Here are some points, each followed by its number:
tensor([  2,   4, -38,   3,  55,  -5,  -2,  12,  46,  12,  -2,  47]) 0
tensor([ -2, -21, -71,  44, 115,  34,  53,  21,  52, -52, -41,  58]) 1
tensor([ 26,  17, -28,  12,  -9, -10, -16, -27, -28,  63,  -2,  -6]) 2
tensor([ -19,  -17,   21,  -51, -112,  -21, -116,  -13,  -66,   49,    1, -119]) 3
tensor([-13, -15,  11,   5, -10,  14,  47,   8, -31,  13,   3, -20]) 4
tensor([-23,  19, -45,  21,  50,  26,  23,  18,  84,  -5,  16,  59]) 5
tensor([ 18, -17, -25,  13, -20, -20,  12,  -6,  -5,  56, -18,  -7]) 6
tensor([-16, -16,  18, -48, -35,   8, -70,  61, -14, -17,  12,  42]) 7
tensor([ 38,   7,  -2,  -2, -19, -31,  28, -23, -17,  38,  -7, -27]) 8
tensor([  30,  -17,   74,  -75,  -62,   13,   55,   38, -127,  -54,  -14, -127]) 9
tensor([ -25,  -53,    0,    0,    6,   19,   29,  -21,   -1, -110,  -15,   56]) 10
tensor([ 24, -21,   6,  15, -82,   0, -39, -24,   0, -38,  -8, -35]) 11
tensor([ -7,  -2, -32,  33,  40,  12,   6,  20,  40, -16, -14,   7]) 12
tensor([  1,  29,  -4, -46, -41, -46,  69,  12,  18,  32,  31,   4]) 13
tensor([  9, -28,  49, -39, -47, -29,  63,  36, -65,  -1,  -2, -48]) 14
tensor([-27,   4,  -9,   5,  -3,  18,  84,  45, -36,  33,   8, -41]) 15
Which point above is nearest to each new point by angle? Its number follows each.
tensor([ 18,  67,  54, -49, -43, -10, -51,   5, -43,   6,  17, -21]) -> 3
tensor([-19, -25,  -3,  18,   6,  -3,  14, -27,  17, -86,  16,  64]) -> 10
tensor([ -2,  10,   9,  -8,  -4,   0, -23,  21, -12,  29, -18,  -6]) -> 3
tensor([ 17, -60,   0,  17,  11,  43,  74, -38,  -7,  -8, -70, -20]) -> 4
tensor([  4,   8,  19,   8, -19,  -2, -37,   0,  28, -25,  25,  18]) -> 7
tensor([ -5,   6,  21, -57, -33,  18, -61,   5,  13,  86,   4, -10]) -> 3
tensor([-40,  17, -28,  63,   0,  16, -73, -20, -12, -66, -23,  22]) -> 10
tensor([ 14,  21,  24,  -6,   4,  14, -31,  18,  35,  20,  60, -13]) -> 7
tensor([  2,   6,  -1, -24, -19, -14,  -4,  20,   9,  44,  24,  -3]) -> 13
tensor([ 46,  -5, -32, -38, -18,  15, -15,  56,  -8,  11, -18,  54]) -> 7
